[[143 138 140 131]
 [137 130 101 116]]
143, 101

[[155 112 125 137 120]
 [122 127 142 135 148]]
155, 112

[126 149 120 109]
149, 109

[118 137 105 131 126 120 130]
137, 105

[[127 152 135 120 128 118 116]
 [128 131 137 131 130 117 114]]
152, 114

[[125 154 140 144]
 [135 142 139 144]]
154, 125

[130 100 122 128 137]
137, 100

[121 143 139 136 152 133]
152, 121

[112 106 107 115 100 131]
131, 100
---
array([134, 102, 135, 130, 107])
130

array([112, 122, 141, 142, 135, 106, 131])
142

array([[130, 103, 124, 115],
       [122, 112, 140, 145]])
115

array([117, 126, 124, 149, 139])
149

array([[105, 133, 132, 129],
       [118, 132, 131, 129],
       [148, 124, 124, 130]])
129

array([[128, 130, 128, 131],
       [104, 120, 132, 123]])
131

array([[110, 134, 140, 135, 128],
       [113, 139, 152, 133, 108],
       [131, 127, 131, 125, 125]])
135

array([[126, 114, 130, 130, 127],
       [127, 106, 131, 129, 126],
       [129, 116, 130, 129, 124]])
130
---
[[128 150 131 121 125 121]
 [123 132 133 125 130 125]] result: 130

[[107 123 148 109 134]
 [113 122 139 121 148]
 [119 113 136 113 138]] result: 121

[[131 135 140 129 132]
 [129 127 127 130 126]
 [148 123 144 127 105]] result: 130

[[120 132 122 127 131 130 127]
 [157 110 131 128 130 130 130]] result: 130

[[152 115 128 126]
 [124 115 117 124]] result: 117

[[149 116 151 129 122 112 148]
 [120 114 113 110 146 145 115]
 [111 149 115 148 109 120 122]] result: 145

[[134 139 119 103 117]
 [126 125 130 130 128]
 [126 125 130 129 128]] result: 130

[[153 133 119 112]
 [143 134 118 106]] result: 118
---
[120 126 139 132 114 106 127] -> 127

[134 126  99 153 155] -> 134

[[130 117 121 124 125 120 125]
 [151 136 124 144 118 112 145]] -> 144

[[151 103 127 114]
 [107 158 146 116]] -> 146

[[138 131 148 119]
 [150 122 122 136]] -> 138

[142 141 111 134 153] -> 141
---
[[ 99 139 156 108]
 [103 143 151 112]
 [101 141 154 110]] => 110

[157 107 103 114] => 114

[146 120 156 157] => 157

[136 147 104 113 136] => 136

[131 127 101 137] => 137

[144 102 156 104 154 129 138] => 138

[141 104 143 109 150 130] => 130

[[137 118 127 126 115]
 [128 107 127 150 120]] => 120
---
Q: [136, 109, 101, 145, 126, 113]
A: 136, 113
Q: [117, 106, 145, 134, 123]
A: 117, 123
Q: [119, 102, 154, 110, 141]
A: 119, 141
Q: [117, 106, 136, 118, 148, 142, 113]
A: 117, 113
Q: [[120, 148, 114, 148, 106, 121, 124], [146, 118, 155, 136, 120, 115, 154]]
A: 120, 154
Q: [[129, 127, 127, 128, 128, 128, 127], [130, 102, 116, 112, 157, 139, 116], [142, 107, 128, 124, 133, 135, 135]]
A: 129, 135
Q: [108, 147, 100, 140, 117, 129, 120]
A: 108, 120
Q: [115, 109, 153, 148, 138, 143, 135]
A: 115, 135
Q: [[118, 129, 129, 128, 132, 137], [127, 128, 128, 129, 153, 110], [129, 127, 128, 128, 134, 124]]
A: 118, 124
Q: [115, 153, 122, 150]
A: 115, 150
---
[143 126 120 101 134]	120, 143
[145 137 123 139 124 150 132]	139, 150
[153 139 126 128 119 136 141]	128, 153
[134 126 133 126 111 106 142]	126, 142
[125 116 127 138 105 134 144]	138, 144
[107 127 126 120 140 111 144]	120, 144
---
Input:
131  108  126  104
 99  139  123  133
 99  133  133  127
Output: 108

Input:
127  122  131  141
118  109  114  104
104  109  117  116
Output: 122

Input:
108  124  123  129
108  124  123  129
103  124  123  129
Output: 124

Input:
125  103  128  122
120  105  123  117
112  115  115  110
Output: 103

Input:
144  147  118  121
132  109  130  122
127  147  137  154
Output: 147

Input:
119  123  124  136
146  115  141  133
132  110  118  154
Output: 123

Input:
115  119  109  143
144  135  143  122
149  143  127  122
Output: 119
---
array([[137, 139, 127,  99, 148, 108, 129],
       [154, 142, 123, 124, 138, 114, 131],
       [134, 138, 128, 103, 145, 110, 127]]) Out: 145

array([[131, 123, 125, 118, 112, 122, 103],
       [133, 111, 120, 133, 119, 111, 107],
       [116, 105, 123, 150, 126, 107, 131]]) Out: 126

array([[152, 142, 130, 154, 121, 126],
       [104, 126, 132, 103, 146, 140],
       [137, 115, 106, 140, 122, 128]]) Out: 140

array([[126, 124, 119, 133, 140],
       [113, 117, 156, 124, 144],
       [129, 134, 132, 127, 114]]) Out: 132

array([[124, 109, 130, 138],
       [141, 135, 121, 130],
       [125, 143, 153, 130]]) Out: 143

array([[121, 126, 113, 144, 134, 106],
       [122, 123, 118, 146, 135, 109],
       [136, 123, 129, 119, 147, 127]]) Out: 119

array([[106, 135, 123, 135, 132],
       [121, 130, 124, 132, 135],
       [108, 134, 115, 134, 135]]) Out: 115
---
[[128 129 131 141 147 139 128]
 [129 156 128 134 145 145 133]] gives 128, 133

[132 151 138 141] gives 132, 141

[[130 156 132 118 138 137]
 [145 134 152 122 149 103]] gives 130, 103

[[106 131 131 134 130 124]
 [142 148 130 101 133 154]
 [125 147 128 115 136 153]] gives 106, 153

[[120 108 153 101 122]
 [120 106 152 125 122]] gives 120, 122

[[131 132 128 128 153 132]
 [126 120 122 124 116 119]
 [126 123 121 119 130 125]] gives 131, 125

[[137 102 121 139]
 [124 117 138 123]
 [144 135 115 150]] gives 137, 150

[137 104 116 150] gives 137, 150

[124 110 106 132 111 149] gives 124, 149
